Here are some points, one per row:
[-24. -27. -12.   3.  14.  -1.   2.   5.   0. -18. -19.  -8.]
[-10.  12.  39.   5. -10.  -1.  21.  20. -11. -46. -39.   5.]
[-25. -10.  11.  22.  14.   4.  -2.   2.   9.   3.  -5. -23.]
[-51. -23.  11.  55.  30.   9.  -5.  -4.  13.   8.  -6. -25.]
[ 16. -26. -46. -61.  -8.  28.  27.   3. -17.  -3.  26.  30.]
[-14. -41. -29.  -1.  25.  21.   5.  -5.   1.  -3.  -4.  -9.]
[ -6.  -2.   0. -27. -67. -80. -32.  40.  61.  41.   9.  10.]
[ 51.   3. -34. -34.  -2.   7. -18. -45. -53.   3.  52.  68.]
[ 7. 17. 22. 14.  3.  2.  2. -4.  3. 13.  9. -1.]
[ 2. 23. 20. 20.  8. -3. -4. -5.  4. 13. 14. -4.]
[ 28.  34.  25. -13. -17. -10.   2.  17.   7.   2. -14. -28.]
[ -1.   6.  11.   8.   1.   0.  -2.   4.   7.   4.  -4. -20.]
[ 20.  32.  12.   4.  -8.   0.  23.  15.  -2. -32. -40. -19.]
[ 34.  52.  22. -22. -28.  -8.  21.  14. -21. -53. -49.  -3.]
[-42.  -8.  18.  42.  22.  -2.  -7.  -1.  14.  11. -19. -40.]
[-49. -22.  21.  40.  29.  13.  -4.   2.  16.   6. -16. -44.]
[ 14. -19. -52. -39.  -6.  29.  28.   4.  -9.  -3.  26.  39.]
[-16. -30. -24.   3.   9.   9.   0.  -4.   0.   5.   3.   6.]
[  9. -29. -16.  -7.  -4. -32. -53. -29.  19.  55.  48.  20.]
[ 45.   2. -29. -37.  -4.  18.   4. -30. -50. -27.  23.  59.]
[ 22.  37.   8.  -1. -19. -18.  -2.   5.   7.   8.  -7. -16.]
[-13.   7.  13.  22.  17.  10.  -6.  -8.   0.  19.  20.  10.]
[ 3. 11.  7.  3.  1.  5.  3.  4.  2. -5. -8. -9.]
Along one direction, these points spread out more than along any other. How far along it is each point below, from 0 to 99? 50 is the average, and the first point above lies past it.
[-25. -10.  11.  22.  14.   4.  -2.   2.   9.   3.  -5. -23.] 63
[ 34.  52.  22. -22. -28.  -8.  21.  14. -21. -53. -49.  -3.] 48
[-13.   7.  13.  22.  17.  10.  -6.  -8.   0.  19.  20.  10.] 53
[ 14. -19. -52. -39.  -6.  29.  28.   4.  -9.  -3.  26.  39.] 26
[-24. -27. -12.   3.  14.  -1.   2.   5.   0. -18. -19.  -8.] 56
[-51. -23.  11.  55.  30.   9.  -5.  -4.  13.   8.  -6. -25.] 72
[  9. -29. -16.  -7.  -4. -32. -53. -29.  19.  55.  48.  20.] 40
[-16. -30. -24.   3.   9.   9.   0.  -4.   0.   5.   3.   6.] 48
[ 22.  37.   8.  -1. -19. -18.  -2.   5.   7.   8.  -7. -16.] 52
[-42.  -8.  18.  42.  22.  -2.  -7.  -1.  14.  11. -19. -40.] 74
[ 2. 23. 20. 20.  8. -3. -4. -5.  4. 13. 14. -4.] 55
[-10.  12.  39.   5. -10.  -1.  21.  20. -11. -46. -39.   5.] 58
[-49. -22.  21.  40.  29.  13.  -4.   2.  16.   6. -16. -44.] 75
[ 7. 17. 22. 14.  3.  2.  2. -4.  3. 13.  9. -1.] 53
[ 16. -26. -46. -61.  -8.  28.  27.   3. -17.  -3.  26.  30.] 24
[ 28.  34.  25. -13. -17. -10.   2.  17.   7.   2. -14. -28.] 54
[-14. -41. -29.  -1.  25.  21.   5.  -5.   1.  -3.  -4.  -9.] 50
[ -1.   6.  11.   8.   1.   0.  -2.   4.   7.   4.  -4. -20.] 57
[ 45.   2. -29. -37.  -4.  18.   4. -30. -50. -27.  23.  59.] 18
